(in the rows, 128 means zero)
Rotation paths and how fast each direction turns (degrees per step):
Each turn is a multiple of 5 degrees from 10 to 175, or 0.
Each row of a path follows its step; steps can be skipped.
Rotation 1:
step 0: [122 127 129 121 136 138 127 122 122 113 139 129 113 134 132 126 130 136
 134 131 130 132 138 122 127 118 122]
step 1: [121 135 121 129 135 136 140 134 139 132 130 135 118 134 124 113 131 127
 138 124 131 132 137 133 125 122 119]
step 2: [114 117 128 117 138 138 135 122 122 125 134 128 126 127 132 126 127 135
 136 115 119 127 137 130 127 121 122]
step 3: [128 123 133 127 135 131 135 133 135 127 138 130 107 128 124 125 132 135
 130 132 129 136 133 142 128 120 116]
step 4: [122 124 126 122 144 131 148 132 129 138 131 131 133 124 124 123 129 130
 133 123 120 121 134 140 131 122 127]
step 5: [128 115 133 125 140 130 130 129 118 130 145 130 116 118 125 137 134 136
 128 129 120 131 128 131 129 119 123]
step 6: [129 131 123 130 143 125 145 132 130 135 137 134 122 130 122 122 135 127
 126 143 128 124 125 137 132 119 129]
step 7: [126 126 123 131 147 134 132 130 110 135 140 137 130 122 126 131 129 131
 132 123 121 122 127 122 127 121 133]
step 8: [125 128 123 130 140 129 129 125 121 126 143 133 114 135 126 125 137 126
 123 140 130 133 116 125 128 119 122]
Speeds:
[133 134 130 129 128 129 129 131 127 131 126 128 128 130 130 122 128 130
 128 132 124 127 131 130 127 130 127] : 135
[131 127 126 126 130 126 129 132 131 123 126 129 126 131 127 128 130 126
 128 129 128 134 127 130 127 128 132] : 140
Rotation 2:
step 0: [126 134 125 136 130 135 130 132 127 127 127 136 119 141 127 123 124 129
 132 124 134 123 130 133 131 145 123]
step 1: [128 133 135 133 121 127 136 121 122 123 131 117 131 138 122 126 125 124
 126 128 136 126 120 133 129 138 139]
step 2: [115 124 120 129 128 129 137 111 120 124 125 134 127 136 126 125 123 129
 133 134 126 126 133 126 126 137 130]
step 3: [127 125 137 127 126 122 132 113 128 136 132 127 127 124 129 128 123 122
 126 134 121 139 122 121 135 135 138]
step 4: [125 118 120 129 131 133 124 121 125 130 129 131 125 114 138 128 125 125
 129 137 126 133 138 133 131 140 125]
step 5: [131 125 132 132 134 137 123 133 142 133 135 128 126 125 135 125 123 122
 131 125 127 134 118 129 134 140 133]
step 6: [126 131 125 140 132 134 124 130 126 119 129 123 125 128 144 131 126 129
 129 126 136 119 131 139 130 136 131]
step 7: [132 126 135 131 138 132 131 126 133 122 131 135 128 145 128 125 128 129
 136 127 133 120 121 129 126 135 140]
step 8: [123 133 136 130 131 120 136 124 117 120 125 126 132 138 136 132 120 132
 123 141 132 125 133 127 132 134 132]
Speeds:
[126 127 131 126 129 132 123 128 130 131 129 131 127 125 127 129 125 126
 123 128 129 132 131 132 129 126 126] : 60
Rotation 3:
step 0: [116 132 135 130 121 118 130 135 123 128 133 128 124 122 121 132 121 125
 121 121 120 125 131 130 131 138 116]
step 1: [120 128 122 125 127 121 124 129 129 113 122 128 131 130 124 119 125 136
 127 126 111 127 140 127 127 129 127]
step 2: [130 121 124 136 138 129 124 125 135 122 124 128 136 134 110 123 132 131
 121 127 128 132 128 135 122 121 124]
step 3: [126 129 126 129 135 130 124 143 137 131 133 120 126 127 124 128 134 123
 118 130 128 117 116 130 121 126 120]
step 4: [125 132 124 125 128 126 130 137 125 122 133 124 119 122 132 127 131 129
 136 126 124 127 126 138 112 140 119]
step 5: [126 129 123 126 124 126 125 122 124 130 124 127 130 130 126 123 119 133
 121 119 122 129 132 148 127 141 126]
step 6: [117 124 125 126 128 133 106 124 132 132 124 125 131 130 124 127 126 136
 127 126 117 125 127 133 130 119 124]
step 7: [136 123 127 123 129 128 123 126 127 125 127 122 125 127 114 131 140 125
 134 131 117 127 116 130 127 121 117]
step 8: [130 117 121 116 130 128 140 132 131 132 133 128 123 117 128 120 133 122
 121 131 122 128 120 137 128 132 122]
Speeds:
[128 128 129 125 129 130 128 126 132 127 126 129 134 130 126 129 123 133
 130 125 126 127 132 128 128 129 131] : 85
[128 127 122 130 131 130 130 128 130 128 124 129 124 130 131 132 129 128
 125 124 126 133 131 129 130 128 128] : 100
Rotation 4:
step 0: [131 111 129 125 125 124 121 135 126 123 133 124 142 130 130 126 124 136
 122 126 122 124 131 133 144 122 132]
step 1: [120 121 126 130 124 133 128 128 128 123 127 122 140 137 133 133 124 138
 121 118 117 131 134 142 136 124 128]
step 2: [129 123 124 121 124 134 124 132 117 116 128 122 132 134 141 133 130 134
 128 123 118 129 139 136 129 117 119]
step 3: [132 126 127 124 140 119 126 133 126 114 122 131 133 131 137 132 128 132
 129 126 117 128 141 137 132 129 117]
step 4: [127 134 127 129 133 121 124 136 129 120 125 122 121 131 129 136 125 132
 119 123 112 127 142 136 119 131 120]
step 5: [142 133 133 126 132 118 115 134 119 122 128 120 122 118 129 137 124 131
 125 127 117 126 137 131 123 125 129]
step 6: [140 137 128 131 137 119 114 130 128 125 127 123 133 124 127 129 117 129
 126 118 117 132 130 136 129 138 136]
step 7: [133 137 128 129 126 134 114 134 123 124 133 119 130 128 126 120 114 129
 123 118 113 124 123 130 120 132 131]
step 8: [134 125 138 126 135 130 116 137 122 122 137 125 138 127 133 120 121 129
 127 120 122 114 124 127 132 128 135]
Speeds:
[133 125 128 127 133 122 126 128 128 128 127 132 131 128 130 127 129 126
 131 128 131 129 129 127 134 129 129] : 130
[128 125 128 126 130 126 126 126 131 127 126 132 121 127 132 131 129 132
 129 128 129 127 130 130 123 130 125] : 45
